In the data rows, the value 50 means zero.
Here are some points:
tensor([35, 23, 46, 46, 30, 54, 64, 49, 52, 62, 54, 47, 45, 40, 71, 46,
        32, 34, 50, 81, 36, 54, 54, 77, 55, 26, 45, 59, 82, 36, 44, 59])
tensor([49, 43, 56, 45, 52, 40, 59, 49, 53, 39, 60, 49, 58, 45, 57, 57,
        46, 44, 51, 82, 48, 67, 35, 54, 60, 64, 67, 34, 45, 58, 48, 48])
tensor([36, 54, 52, 41, 57, 36, 46, 47, 36, 52, 46, 49, 37, 49, 40, 53,
        48, 61, 44, 34, 67, 72, 49, 22, 64, 50, 54, 58, 53, 33, 55, 71])
tensor([39, 59, 45, 54, 76, 44, 44, 60, 49, 31, 31, 26, 63, 49, 55, 34,
        46, 67, 59, 42, 32, 63, 40, 40, 47, 37, 44, 49, 44, 34, 46, 36])
tensor([61, 51, 58, 53, 40, 48, 51, 56, 68, 36, 56, 50, 65, 43, 61, 42,
        42, 42, 59, 70, 50, 54, 56, 70, 41, 50, 53, 47, 51, 48, 51, 58])
tensor([67, 65, 56, 46, 61, 54, 26, 47, 51, 50, 56, 41, 45, 55, 48, 75,
        64, 54, 47,  2, 54, 33, 50, 33, 37, 62, 40, 53, 44, 49, 51, 42])
tensor([45, 28, 31, 58, 41, 67, 70, 47, 73, 59, 48, 34, 45, 45, 57, 56,
        42, 31, 55, 59, 51, 53, 50, 64, 59, 44, 52, 46, 51, 42, 30, 54])
tensor([60, 40, 44, 42, 44, 33, 69, 42, 53, 50, 53, 60, 52, 46, 35, 57,
        35, 39, 55, 68, 45, 49, 44, 40, 52, 61, 65, 45, 53, 58, 56, 51])
tensor([36, 31, 29, 53, 39, 59, 79, 58, 62, 61, 42, 48, 41, 37, 73, 56,
        33, 55, 68, 93, 41, 51, 54, 75, 58, 48, 50, 28, 63, 48, 46, 65])
tensor([67, 53, 26, 54, 36, 38, 33, 58, 75, 63, 50, 50, 52, 54, 50, 37,
        41, 44, 61, 53, 13, 66, 54, 58, 41, 51, 25, 64, 73, 46, 29, 44])
tensor([51, 50, 59, 57, 63, 52, 44, 46, 49, 36, 50, 54, 55, 49, 55, 66,
        54, 64, 49, 30, 53, 49, 63, 49, 43, 60, 35, 65, 41, 60, 62, 45])
tensor([42, 53, 58, 67, 56, 52, 63, 32, 58, 42, 41, 55, 35, 45, 27, 64,
        71, 70, 64, 24, 63, 70, 30, 22, 70, 56, 54, 43, 44, 47, 47, 41])
tensor([27, 46, 45, 35, 50, 42, 39, 61, 40, 54, 48, 30, 58, 42, 48, 71,
        50, 54, 53, 45, 65, 73, 49,  9, 71, 40, 59, 28, 52, 62, 54, 61])
tensor([53, 54, 43, 41, 51, 44, 56, 50, 62, 43, 55, 60, 45, 36, 50, 40,
        29, 46, 43, 50, 48, 22, 58, 59, 47, 38, 63, 66, 54, 67, 43, 35])
tensor([56, 68, 64, 46, 45, 39, 40, 36, 28, 45, 60, 64, 62, 53, 62, 37,
        58, 55, 43, 30, 52, 40, 54, 42, 49, 74, 36, 76, 47, 49, 49, 24])
tensor([46, 28, 26, 46, 49, 62, 61, 56, 57, 46, 44, 32, 63, 49, 51, 50,
        41, 32, 64, 61, 59, 55, 53, 55, 53, 35, 52, 47, 52, 46, 41, 61])
tensor([43, 59, 58, 54, 59, 56, 40, 47, 40, 61, 38, 42, 51, 47, 54, 54,
        70, 58, 47, 46, 48, 70, 52, 18, 66, 37, 47, 39, 32, 44, 56, 51])
tensor([45, 47, 34, 48, 33, 52, 50, 62, 38, 60, 38, 46, 50, 53, 58, 47,
        39, 38, 40, 65, 34, 55, 45, 66, 52, 40, 49, 57, 63, 45, 49, 44])
tensor([73, 60, 64, 50, 68, 67, 30, 34, 46, 32, 50, 63, 44, 79, 54, 60,
        64, 47, 57, 24, 51, 41, 44, 50, 34, 78, 57, 49, 35, 66, 62, 43])
tensor([24, 48, 37, 59, 29, 53, 48, 56, 66, 62, 34, 28, 53, 41, 65, 55,
        32, 42, 63, 76, 43, 80, 32, 82, 62, 24, 65, 26, 70, 41, 50, 61])
tensor([51, 45, 47, 52, 38, 31, 58, 55, 48, 37, 59, 53, 50, 49, 49, 40,
        49, 54, 40, 53, 54, 55, 62, 45, 63, 58, 55, 53, 57, 58, 48, 55])
tensor([59, 58, 60, 38, 45, 43, 30, 47, 48, 49, 60, 39, 64, 52, 48, 60,
        59, 46, 41, 57, 51, 50, 50, 40, 49, 63, 67, 33, 44, 51, 64, 45])
tensor([34, 54, 56, 40, 50, 49, 36, 57, 39, 40, 55, 65, 53, 46, 51, 52,
        51, 66, 57, 27, 57, 53, 50, 30, 48, 58, 37, 49, 36, 63, 64, 36])
tensor([26, 42, 47, 60, 62, 69, 57, 42, 63, 63, 48, 54, 49, 39, 44, 43,
        58, 58, 40, 46, 54, 54, 53, 51, 61, 44, 55, 62, 35, 62, 55, 46])
tensor([46, 58, 49, 46, 44, 35, 55, 47, 58, 47, 65, 56, 56, 55, 51, 57,
        53, 28, 36, 70, 34, 32, 53, 66, 50, 54, 70, 50, 58, 48, 56, 54])
tensor([57, 52, 62, 57, 47, 62, 60, 45, 47, 44, 48, 44, 39, 44, 30, 60,
        59, 74, 77, 32, 65, 55, 30, 23, 54, 70, 33, 57, 46, 50, 57, 40])
tensor([55, 45, 56, 67, 47, 68, 72, 44, 73, 38, 57, 33, 53, 61, 37, 49,
        67, 45, 56, 59, 57, 61, 59, 48, 78, 59, 40, 55, 32, 63, 41, 69])
tensor([52, 44, 47, 51, 36, 63, 58, 30, 61, 50, 72, 51, 47, 48, 54, 57,
        54, 34, 38, 32, 53, 60, 70, 60, 31, 50, 48, 31, 49, 64, 36, 40])
tensor([45, 39, 33, 48, 39, 48, 69, 48, 60, 47, 39, 54, 51, 51, 56, 49,
        41, 40, 52, 67, 46, 37, 38, 52, 48, 51, 41, 38, 56, 45, 52, 46])
tensor([35, 43, 46, 54, 66, 52, 50, 53, 46, 50, 30, 46, 60, 47, 53, 55,
        45, 51, 40, 55, 62, 62, 56, 33, 83, 47, 46, 61, 38, 38, 51, 42])
tensor([70, 53, 72, 44, 53, 52, 27, 42, 41, 48, 72, 53, 60, 47, 52, 72,
        57, 59, 40, 53, 57, 36, 50, 22, 54, 79, 39, 43, 33, 63, 74, 47])
tensor([56, 53, 51, 46, 58, 52, 51, 32, 58, 36, 72, 45, 40, 43, 48, 61,
        54, 50, 49, 45, 41, 35, 57, 61, 33, 59, 53, 49, 47, 54, 66, 54])
tensor([55, 67, 74, 50, 55, 53, 31, 61, 36, 40, 51, 42, 59, 58, 55, 52,
        60, 53, 61, 49, 39, 51, 48, 59, 44, 50, 42, 50, 54, 40, 56, 46])
tensor([49, 52, 58, 47, 70, 53, 33, 45, 49, 38, 62, 62, 56, 53, 44, 54,
        73, 42, 52, 45, 50, 52, 39, 52, 43, 55, 61, 59, 45, 51, 53, 40])
tensor([38, 63, 47, 45, 47, 50, 46, 39, 53, 40, 67, 55, 45, 51, 46, 43,
        59, 44, 31, 37, 37, 56, 64, 63, 33, 51, 48, 42, 50, 59, 66, 32])
tensor([56, 69, 33, 52, 45, 56, 56, 39, 54, 44, 39, 45, 39, 67, 57, 24,
        45, 46, 63, 35, 60, 36, 51, 66, 35, 62, 47, 62, 56, 44, 41, 51])
tensor([54, 38, 38, 54, 20, 38, 68, 65, 71, 43, 54, 55, 48, 44, 63, 42,
        50, 24, 63, 66, 41, 45, 47, 79, 36, 42, 59, 47, 48, 52, 42, 52])
tensor([47, 49, 57, 55, 53, 36, 41, 32, 44, 50, 51, 73, 53, 62, 46, 44,
        55, 63, 58, 53, 48, 34, 55, 42, 45, 45, 61, 55, 65, 50, 57, 43])
tensor([59, 53, 52, 37, 54, 46, 40, 45, 61, 42, 51, 58, 45, 47, 61, 40,
        43, 54, 55, 42, 59, 42, 44, 52, 58, 64, 47, 56, 50, 67, 55, 57])
tensor([81, 43, 37, 51, 51, 65, 70, 52, 26, 45, 45, 33, 51, 55, 33, 55,
        89, 55, 48, 29, 54, 47, 64, 36, 40, 69, 32, 40, 54, 60, 56, 43])
tensor([61, 37, 48, 55, 45, 53, 59, 48, 46, 51, 72, 57, 47, 48, 49, 47,
        55, 49, 41, 61, 58, 42, 56, 53, 39, 51, 55, 45, 43, 71, 51, 42])
tensor([53, 41, 46, 63, 51, 49, 56, 47, 53, 60, 44, 41, 52, 44, 58, 45,
        37, 48, 56, 58, 26, 49, 57, 74, 43, 26, 32, 51, 51, 27, 43, 62])
tensor([64, 55, 69, 52, 63, 51, 38, 45, 50, 51, 53, 48, 53, 53, 39, 58,
        56, 82, 59, 37, 51, 49, 37, 55, 43, 56, 45, 38, 45, 65, 49, 51])
tensor([49, 56, 56, 49, 49, 51, 34, 70, 39, 56, 43, 50, 48, 60, 56, 52,
        49, 49, 45, 68, 30, 32, 54, 64, 45, 34, 62, 51, 70, 33, 58, 56])
tensor([31, 41, 46, 51, 33, 48, 57, 46, 53, 49, 55, 45, 51, 36, 62, 51,
        45, 55, 46, 66, 39, 56, 47, 65, 51, 50, 44, 42, 63, 46, 48, 56])
tensor([47, 59, 60, 62, 72, 33, 40, 46, 52, 35, 40, 46, 58, 67, 49, 42,
        73, 77, 54, 42, 54, 53, 35, 47, 34, 37, 41, 63, 43, 42, 52, 36])
tensor([46, 56, 52, 45, 67, 58, 56, 59, 38, 55, 33, 46, 48, 48, 56, 53,
        54, 68, 69, 53, 56, 63, 47, 41, 60, 53, 47, 49, 58, 35, 67, 56])
tensor([50, 58, 45, 35, 60, 58, 38, 48, 54, 45, 55, 47, 50, 45, 41, 62,
        53, 63, 37, 23, 50, 48, 51, 49, 55, 54, 57, 50, 37, 43, 48, 46])
tensor([57, 56, 62, 46, 58, 49, 31, 49, 39, 46, 59, 48, 52, 59, 43, 50,
        60, 46, 43, 38, 53, 51, 55, 37, 63, 60, 47, 51, 38, 45, 55, 43])
tensor([63, 46, 50, 54, 54, 50, 53, 54, 54, 59, 55, 51, 60, 46, 48, 46,
        45, 27, 45, 51, 45, 50, 43, 68, 35, 43, 38, 45, 41, 53, 49, 56])
tensor([50, 57, 50, 57, 50, 58, 57, 50, 46, 58, 46, 53, 48, 48, 46, 57,
        45, 49, 56, 35, 49, 50, 62, 37, 51, 55, 44, 49, 42, 57, 46, 50])
tensor([54, 50, 69, 60, 67, 63, 45, 62, 46, 30, 50, 55, 48, 57, 57, 52,
        45, 60, 57, 55, 59, 48, 50, 44, 65, 49, 41, 61, 53, 27, 53, 48])
tensor([40, 21, 24, 54, 31, 55, 94, 55, 57, 64, 37, 57, 43, 41, 56, 52,
        38, 31, 52, 82, 51, 49, 49, 69, 60, 39, 64, 45, 56, 41, 47, 60])
tensor([45, 53, 53, 41, 40, 45, 44, 54, 50, 42, 56, 53, 54, 33, 53, 44,
        34, 38, 52, 62, 54, 45, 49, 51, 51, 66, 56, 53, 58, 64, 39, 54])
tensor([36, 53, 52, 48, 62, 40, 53, 61, 43, 50, 41, 54, 42, 41, 44, 54,
        45, 76, 48, 34, 65, 66, 48, 35, 68, 35, 54, 68, 45, 46, 33, 49])
tensor([54, 42, 49, 54, 55, 50, 60, 50, 50, 56, 49, 40, 62, 41, 58, 48,
        41, 44, 41, 68, 35, 45, 42, 74, 46, 46, 48, 36, 52, 52, 52, 50])
tensor([41, 45, 45, 31, 44, 51, 52, 92, 34, 74, 23, 69, 43, 42, 65, 49,
        23, 59, 51, 85, 23, 58, 44, 90, 53, 39, 73, 54, 90, 29, 50, 51])
tensor([36, 53, 53, 59, 64, 55, 65, 52, 49, 61, 31, 54, 41, 53, 50, 40,
        54, 46, 53, 45, 51, 72, 57, 36, 67, 36, 40, 64, 43, 28, 48, 46])
tensor([55, 36, 45, 51, 44, 47, 62, 33, 53, 48, 64, 53, 58, 37, 50, 53,
        50, 37, 50, 72, 68, 51, 52, 40, 66, 52, 52, 46, 54, 61, 54, 57])
tensor([66, 72, 58, 49, 68, 55, 51, 42, 41, 51, 57, 45, 47, 73, 39, 45,
        62, 48, 47, 46, 62, 56, 56, 43, 44, 64, 35, 56, 36, 49, 51, 51])
tensor([50, 59, 50, 65, 67, 61, 60, 38, 48, 48, 37, 49, 38, 58, 64, 45,
        46, 49, 31, 47, 46, 71, 47, 45, 56, 37, 40, 64, 45, 24, 39, 46])
tensor([63, 43, 50, 36, 58, 58, 54, 28, 41, 65, 36, 54, 40, 36, 53, 58,
        51, 46, 61, 31, 54, 45, 51, 53, 51, 61, 58, 61, 55, 54, 40, 54])
tensor([42, 62, 61, 56, 60, 47, 33, 39, 58, 23, 56, 35, 69, 72, 60, 68,
        60, 62, 42, 31, 60, 51, 60, 43, 24, 51, 28, 42, 45, 47, 57, 39])
tensor([48, 49, 41, 43, 42, 45, 41, 61, 29, 56, 48, 38, 45, 48, 55, 34,
        42, 49, 35, 40, 52, 53, 51, 47, 58, 26, 47, 58, 62, 45, 54, 46])
tensor([37, 39, 35, 52, 33, 37, 55, 53, 57, 52, 53, 42, 46, 49, 49, 44,
        55, 27, 48, 45, 40, 48, 42, 63, 40, 50, 56, 56, 50, 54, 42, 55])
tensor([58, 60, 64, 60, 45, 44, 52, 45, 43, 38, 57, 43, 53, 58, 46, 50,
        55, 55, 50, 47, 61, 53, 43, 54, 41, 51, 57, 51, 53, 49, 47, 46])
16 more points follow, each with its number after it:
tensor([40, 34, 39, 51, 44, 53, 60, 71, 64, 62, 47, 47, 49, 48, 61, 44,
        44, 50, 44, 88, 45, 62, 47, 71, 67, 36, 61, 28, 55, 46, 44, 53]) 0
tensor([57, 63, 58, 48, 58, 49, 39, 37, 43, 54, 52, 53, 45, 59, 41, 53,
        65, 57, 52, 26, 59, 50, 44, 38, 63, 57, 64, 51, 36, 49, 65, 49]) 1
tensor([58, 66, 70, 38, 67, 63, 36, 36, 57, 29, 58, 52, 72, 39, 60, 55,
        54, 62, 47, 30, 58, 49, 55, 40, 42, 69, 45, 52, 38, 48, 51, 36]) 2
tensor([51, 33, 43, 52, 35, 34, 69, 50, 56, 55, 44, 49, 48, 48, 80, 49,
        34, 45, 44, 95, 43, 53, 38, 75, 47, 30, 54, 39, 61, 44, 41, 66]) 3
tensor([55, 55, 68, 47, 59, 54, 37, 53, 44, 45, 55, 48, 55, 61, 58, 52,
        53, 59, 52, 48, 53, 43, 43, 54, 35, 64, 34, 40, 47, 58, 51, 34]) 4
tensor([46, 47, 41, 60, 64, 72, 65, 49, 61, 45, 34, 36, 47, 60, 46, 57,
        49, 67, 65, 45, 66, 76, 55, 40, 72, 38, 42, 57, 31, 42, 35, 52]) 5
tensor([51, 29, 49, 50, 43, 54, 55, 58, 57, 57, 50, 49, 54, 52, 60, 48,
        57, 46, 47, 64, 42, 43, 35, 69, 35, 47, 39, 57, 50, 47, 40, 61]) 6
tensor([30, 13, 35, 54, 33, 37, 79, 48, 62, 40, 45, 57, 37, 26, 58, 57,
        32, 47, 63, 79, 34, 61, 40, 64, 47, 42, 81, 54, 72, 22, 35, 68]) 7
tensor([51, 58, 55, 51, 67, 54, 52, 42, 47, 39, 34, 41, 51, 44, 49, 43,
        54, 66, 58, 42, 50, 72, 37, 43, 60, 44, 57, 49, 50, 53, 31, 50]) 8
tensor([37, 31, 38, 50, 35, 33, 74, 45, 61, 53, 46, 40, 41, 46, 56, 53,
        32, 26, 55, 69, 32, 53, 64, 70, 44, 24, 73, 46, 65, 53, 48, 57]) 9
tensor([69, 65, 57, 38, 57, 66, 38, 37, 47, 41, 43, 43, 57, 51, 36, 49,
        59, 56, 50, 33, 48, 47, 31, 43, 41, 58, 40, 57, 41, 62, 43, 32]) 10
tensor([60, 69, 54, 62, 60, 72, 35, 29, 51, 33, 45, 42, 58, 47, 51, 62,
        65, 59, 55, 25, 55, 32, 52, 43, 40, 55, 45, 42, 37, 53, 50, 34]) 11
tensor([47, 50, 50, 45, 53, 60, 36, 47, 45, 55, 63, 54, 52, 43, 43, 58,
        51, 58, 48, 39, 47, 20, 62, 53, 50, 63, 53, 57, 42, 63, 50, 43]) 12
tensor([59, 73, 64, 47, 46, 50, 31, 44, 41, 55, 61, 52, 49, 54, 45, 50,
        59, 32, 49, 40, 49, 29, 41, 61, 28, 57, 50, 53, 40, 58, 51, 44]) 13
tensor([27, 25, 32, 51, 52, 71, 53, 48, 73, 41, 29, 36, 63, 27, 73, 59,
        35, 54, 64, 79, 39, 44, 50, 85, 42, 39, 56, 18, 57, 56, 40, 52]) 14
tensor([41, 24, 71, 68, 46, 89, 15, 45, 58, 62, 64, 44, 52, 73, 60, 41,
        74, 25, 53, 80, 55, 44, 47, 43, 12, 61, 51, 79, 33, 77, 88, 50]) 15
Which three of these numbered points are nearest to each point below, looking only along the 5 directions in which the first points spread most? Their numbers follow each, nearest first.
tensor([56, 54, 47, 35, 63, 58, 31, 48, 51, 53, 45, 50, 44, 63, 43, 37,
        52, 55, 38, 27, 42, 37, 46, 65, 32, 54, 41, 35, 55, 67, 50, 50]) > 13 4 10
tensor([33, 55, 41, 52, 27, 46, 63, 56, 50, 40, 51, 47, 55, 49, 42, 46,
        47, 39, 33, 63, 36, 59, 43, 53, 28, 30, 48, 44, 50, 49, 40, 47]) > 6 9 0
tensor([41, 64, 44, 66, 60, 52, 63, 46, 60, 48, 30, 50, 45, 40, 45, 44,
        52, 55, 62, 26, 57, 69, 45, 32, 72, 46, 47, 62, 24, 38, 37, 46]) > 5 8 1
tensor([61, 64, 44, 60, 57, 43, 47, 45, 42, 52, 62, 50, 57, 52, 37, 47,
        75, 50, 46, 31, 48, 48, 50, 46, 46, 68, 43, 66, 46, 57, 58, 50]) > 10 2 12
tensor([52, 58, 51, 56, 63, 59, 49, 46, 37, 61, 40, 46, 43, 49, 44, 56,
        48, 51, 54, 37, 65, 61, 53, 45, 71, 45, 54, 41, 45, 39, 61, 56]) > 8 1 5
tensor([58, 74, 78, 60, 51, 34, 42, 51, 31, 34, 48, 54, 59, 48, 51, 57,
        77, 71, 44, 23, 51, 48, 42, 38, 44, 73, 51, 40, 46, 54, 58, 46]) > 2 1 10
tensor([63, 71, 66, 55, 49, 42, 35, 43, 42, 46, 63, 61, 58, 71, 43, 57,
        58, 57, 35, 60, 48, 52, 53, 45, 29, 46, 37, 40, 50, 45, 64, 46]) > 4 13 2
tensor([62, 47, 48, 50, 43, 55, 56, 36, 57, 45, 48, 49, 52, 57, 49, 49,
        39, 48, 55, 64, 43, 40, 60, 68, 47, 62, 50, 48, 57, 42, 44, 59]) > 6 15 12
tensor([39, 44, 53, 59, 61, 66, 61, 33, 58, 55, 57, 44, 54, 37, 44, 47,
        57, 76, 61, 34, 58, 68, 41, 37, 58, 57, 29, 45, 34, 47, 47, 43]) > 5 8 1
tensor([77, 68, 65, 52, 59, 52, 38, 42, 38, 34, 73, 62, 62, 65, 42, 62,
        65, 57, 52, 32, 62, 39, 55, 37, 43, 71, 56, 58, 30, 53, 60, 53]) > 2 10 11
tensor([55, 70, 60, 51, 46, 60, 43, 46, 51, 33, 59, 43, 59, 54, 45, 55,
        62, 46, 48, 46, 40, 42, 51, 61, 30, 64, 47, 43, 47, 57, 53, 46]) > 15 4 13
tensor([24, 29, 37, 43, 30, 47, 73, 59, 64, 71, 42, 51, 49, 24, 62, 44,
        40, 37, 57, 84, 45, 37, 49, 53, 67, 33, 58, 54, 69, 40, 41, 77]) > 7 9 0
tensor([42, 34, 39, 49, 19, 45, 60, 69, 49, 56, 35, 38, 66, 39, 55, 66,
        46, 47, 49, 74, 54, 61, 40, 49, 40, 31, 62, 39, 48, 71, 37, 66]) > 0 14 3
tensor([47, 31, 42, 53, 46, 67, 53, 51, 55, 57, 57, 51, 59, 49, 61, 47,
        45, 40, 53, 63, 49, 46, 45, 57, 50, 49, 48, 53, 52, 45, 39, 38]) > 6 9 0
tensor([21, 18, 25, 37, 48, 42, 68, 76, 72, 69, 33, 38, 42, 41, 58, 40,
        35, 34, 55, 88, 41, 62, 47, 64, 63, 13, 47, 43, 53, 42, 39, 52]) > 7 0 3
tensor([21, 32, 55, 44, 33, 26, 75, 57, 39, 54, 54, 64, 46, 28, 72, 42,
        35, 27, 42, 95, 48, 65, 54, 57, 55, 36, 65, 32, 82, 37, 46, 76]) > 7 0 3
tensor([34, 16, 28, 49, 33, 54, 71, 60, 63, 57, 51, 52, 48, 35, 69, 51,
        32, 50, 56, 72, 49, 54, 58, 66, 53, 34, 56, 45, 69, 42, 40, 58]) > 7 9 3
tensor([60, 57, 55, 39, 57, 42, 28, 46, 50, 54, 55, 59, 46, 41, 61, 50,
        51, 44, 25, 46, 48, 34, 67, 53, 30, 63, 60, 60, 43, 50, 70, 42]) > 13 12 4
tensor([28, 50, 50, 43, 66, 45, 49, 46, 49, 40, 34, 53, 36, 49, 52, 44,
        60, 46, 37, 35, 44, 63, 60, 22, 50, 33, 45, 52, 53, 37, 65, 34]) > 8 1 10
tensor([52, 43, 61, 43, 54, 51, 47, 35, 36, 47, 51, 46, 45, 61, 44, 58,
        67, 55, 64, 29, 50, 52, 41, 34, 61, 52, 57, 50, 44, 51, 59, 43]) > 1 10 2
tensor([49, 24, 49, 46, 22, 48, 68, 62, 54, 51, 27, 62, 55, 52, 71, 50,
        42, 35, 44, 99, 44, 59, 54, 72, 53, 28, 54, 24, 70, 40, 28, 74]) > 3 0 7
tensor([76, 60, 55, 60, 55, 59, 39, 48, 49, 52, 58, 59, 55, 65, 44, 55,
        62, 38, 42, 52, 42, 38, 52, 51, 38, 62, 37, 51, 40, 61, 48, 42]) > 13 15 4
tensor([56, 71, 51, 46, 47, 28, 24, 75, 22, 55, 46, 69, 62, 60, 54, 54,
        54, 49, 47, 56, 38, 28, 50, 53, 26, 48, 58, 61, 56, 43, 57, 48]) > 13 4 12
tensor([63, 52, 51, 45, 65, 51, 40, 49, 48, 58, 78, 45, 58, 59, 53, 50,
        57, 52, 42, 30, 55, 35, 60, 54, 37, 73, 54, 61, 41, 57, 51, 41]) > 13 12 10
tensor([62, 27, 49, 46, 43, 48, 55, 67, 49, 67, 45, 42, 50, 43, 55, 54,
        36, 65, 56, 77, 31, 59, 40, 74, 70, 54, 55, 35, 54, 57, 37, 60]) > 0 3 9
tensor([53, 10, 27, 44, 29, 74, 73, 53, 65, 41, 38, 39, 37, 49, 65, 45,
        38, 40, 29, 77, 59, 64, 58, 86, 56, 39, 57, 32, 65, 60, 37, 47]) > 9 7 3
tensor([39, 56, 46, 43, 44, 48, 47, 57, 51, 49, 56, 60, 49, 56, 55, 48,
        47, 42, 56, 62, 48, 46, 44, 64, 38, 40, 52, 50, 51, 46, 48, 54]) > 6 4 12
tensor([69, 61, 68, 65, 33, 47, 54, 42, 48, 40, 42, 42, 57, 52, 46, 73,
        49, 46, 57, 67, 66, 49, 40, 49, 51, 63, 52, 45, 50, 56, 61, 53]) > 15 4 12
tensor([64, 54, 42, 53, 55, 31, 35, 36, 58, 54, 72, 62, 64, 50, 49, 49,
        43, 45, 60, 46, 43, 62, 47, 57, 35, 56, 56, 57, 53, 45, 50, 46]) > 13 12 4
tensor([55, 43, 57, 52, 50, 40, 59, 34, 50, 46, 70, 55, 47, 50, 38, 48,
        34, 49, 50, 42, 64, 49, 49, 55, 48, 61, 55, 56, 54, 59, 52, 59]) > 12 13 1
tensor([46, 20, 23, 49, 25, 61, 88, 49, 59, 55, 22, 37, 48, 20, 64, 57,
        29, 33, 45, 93, 34, 64, 65, 76, 49, 39, 74, 48, 71, 48, 35, 49]) > 7 9 3
tensor([31, 34, 46, 44, 34, 48, 74, 65, 62, 44, 30, 54, 52, 45, 71, 54,
        48, 42, 55, 77, 31, 54, 52, 71, 45, 29, 44, 44, 62, 45, 48, 57]) > 3 0 9
tensor([53, 44, 48, 57, 49, 42, 49, 42, 56, 49, 54, 57, 56, 57, 48, 43,
        54, 42, 48, 59, 54, 41, 51, 53, 30, 55, 45, 50, 43, 54, 57, 48]) > 15 12 6
tensor([48, 37, 25, 64, 37, 55, 59, 58, 69, 50, 39, 37, 52, 46, 53, 34,
        41, 35, 53, 33, 41, 38, 48, 73, 22, 42, 38, 71, 55, 35, 38, 60]) > 6 9 3
tensor([46, 56, 62, 38, 53, 37, 32, 51, 34, 43, 67, 50, 54, 41, 38, 53,
        51, 68, 37, 28, 63, 49, 59, 26, 44, 71, 53, 60, 41, 51, 57, 77]) > 1 2 12
tensor([60, 59, 52, 44, 51, 45, 34, 48, 38, 51, 62, 45, 47, 51, 57, 48,
        71, 42, 41, 33, 48, 52, 46, 52, 45, 57, 51, 43, 43, 45, 61, 45]) > 4 10 2
tensor([39, 25, 27, 46, 35, 56, 79, 56, 68, 70, 48, 39, 39, 40, 60, 48,
        34, 43, 60, 78, 41, 59, 37, 68, 57, 26, 49, 42, 49, 39, 38, 61]) > 7 9 0
tensor([43, 38, 43, 45, 39, 50, 61, 47, 69, 45, 45, 47, 51, 52, 43, 54,
        47, 45, 59, 66, 50, 45, 55, 65, 50, 56, 46, 59, 49, 43, 44, 44]) > 6 9 0
tensor([44, 35, 49, 35, 55, 38, 67, 40, 47, 55, 56, 53, 54, 42, 57, 50,
        44, 61, 50, 77, 43, 56, 52, 45, 65, 42, 63, 35, 61, 55, 53, 56]) > 0 6 9
tensor([46, 61, 48, 40, 53, 44, 59, 44, 36, 49, 59, 50, 46, 37, 56, 43,
        45, 54, 54, 42, 67, 32, 57, 57, 32, 70, 58, 64, 41, 45, 52, 46]) > 12 13 10
tensor([63, 58, 58, 51, 48, 63, 69, 34, 57, 55, 67, 41, 41, 69, 30, 64,
        65, 50, 72,  3, 68, 52, 33, 40, 43, 74, 34, 56, 31, 67, 41, 49]) > 11 10 1
tensor([41, 74, 67, 66, 56, 47, 34, 33, 80, 17, 61, 41, 27, 53, 46, 59,
        52, 39, 34, 13, 55, 49, 59, 45,  8, 17, 42, 52, 51, 45, 60, 40]) > 11 10 4
tensor([54, 57, 48, 45, 65, 54, 53, 54, 44, 59, 41, 43, 55, 53, 39, 62,
        50, 65, 52, 45, 68, 64, 45, 28, 64, 46, 28, 38, 56, 51, 52, 52]) > 8 1 5
tensor([70, 60, 43, 46, 42, 48, 46, 43, 51, 66, 63, 67, 54, 55, 36, 45,
        51, 46, 56, 44, 52, 26, 61, 51, 56, 47, 55, 55, 45, 59, 57, 41]) > 12 13 10
tensor([66, 65, 63, 52, 53, 67, 30, 53, 44, 35, 43, 44, 62, 51, 48, 53,
        69, 68, 43, 38, 57, 43, 40, 48, 39, 75, 45, 49, 48, 52, 49, 54]) > 2 4 10
tensor([49, 18, 34, 46, 37, 61, 74, 76, 58, 43, 45, 29, 53, 42, 67, 55,
        26, 39, 42, 99, 41, 55, 53, 73, 54, 13, 55, 32, 72, 54, 42, 64]) > 3 0 14
tensor([28, 50, 41, 56, 64, 52, 42, 51, 54, 47, 38, 48, 47, 47, 45, 39,
        60, 75, 54, 37, 52, 74, 39, 37, 67, 41, 57, 50, 50, 43, 46, 37]) > 8 5 1
tensor([50, 14, 38, 56, 36, 64, 86, 35, 77, 53, 39, 49, 53, 52, 52, 51,
        38, 35, 50, 73, 50, 59, 47, 68, 50, 30, 52, 36, 53, 52, 37, 46]) > 9 14 7
tensor([60, 58, 55, 51, 40, 38, 40, 40, 32, 38, 66, 58, 55, 51, 47, 40,
        59, 49, 47, 36, 61, 41, 62, 50, 44, 56, 52, 56, 38, 63, 44, 48]) > 12 13 10
tensor([59, 47, 50, 43, 60, 42, 34, 40, 43, 59, 75, 68, 59, 35, 53, 49,
        58, 44, 43, 50, 39, 45, 66, 45, 46, 61, 63, 49, 47, 52, 61, 43]) > 12 13 4
tensor([59, 49, 53, 33, 74, 52, 34, 54, 43, 49, 46, 49, 49, 50, 44, 53,
        56, 67, 42, 31, 65, 57, 41, 36, 53, 49, 49, 51, 48, 55, 57, 48]) > 1 2 8
tensor([59, 21, 40, 11,  0, 50, 46, 34, 42, 75, 97, 91, 19, 78, 92, 99,
        41,  1, 10, 34, 56, 23, 88, 95, 22, 64, 37, 26, 91, 69, 50, 55]) > 13 12 15
tensor([39, 32, 34, 46, 35, 40, 67, 47, 60, 45, 47, 53, 40, 38, 65, 48,
        42, 46, 52, 74, 37, 57, 55, 66, 43, 33, 58, 52, 67, 44, 49, 63]) > 9 3 7
tensor([70, 65, 64, 54, 62, 61, 32, 61, 42, 44, 56, 57, 54, 60, 44, 58,
        64, 55, 46, 42, 62, 44, 45, 34, 47, 53, 51, 46, 51, 46, 49, 42]) > 2 1 10
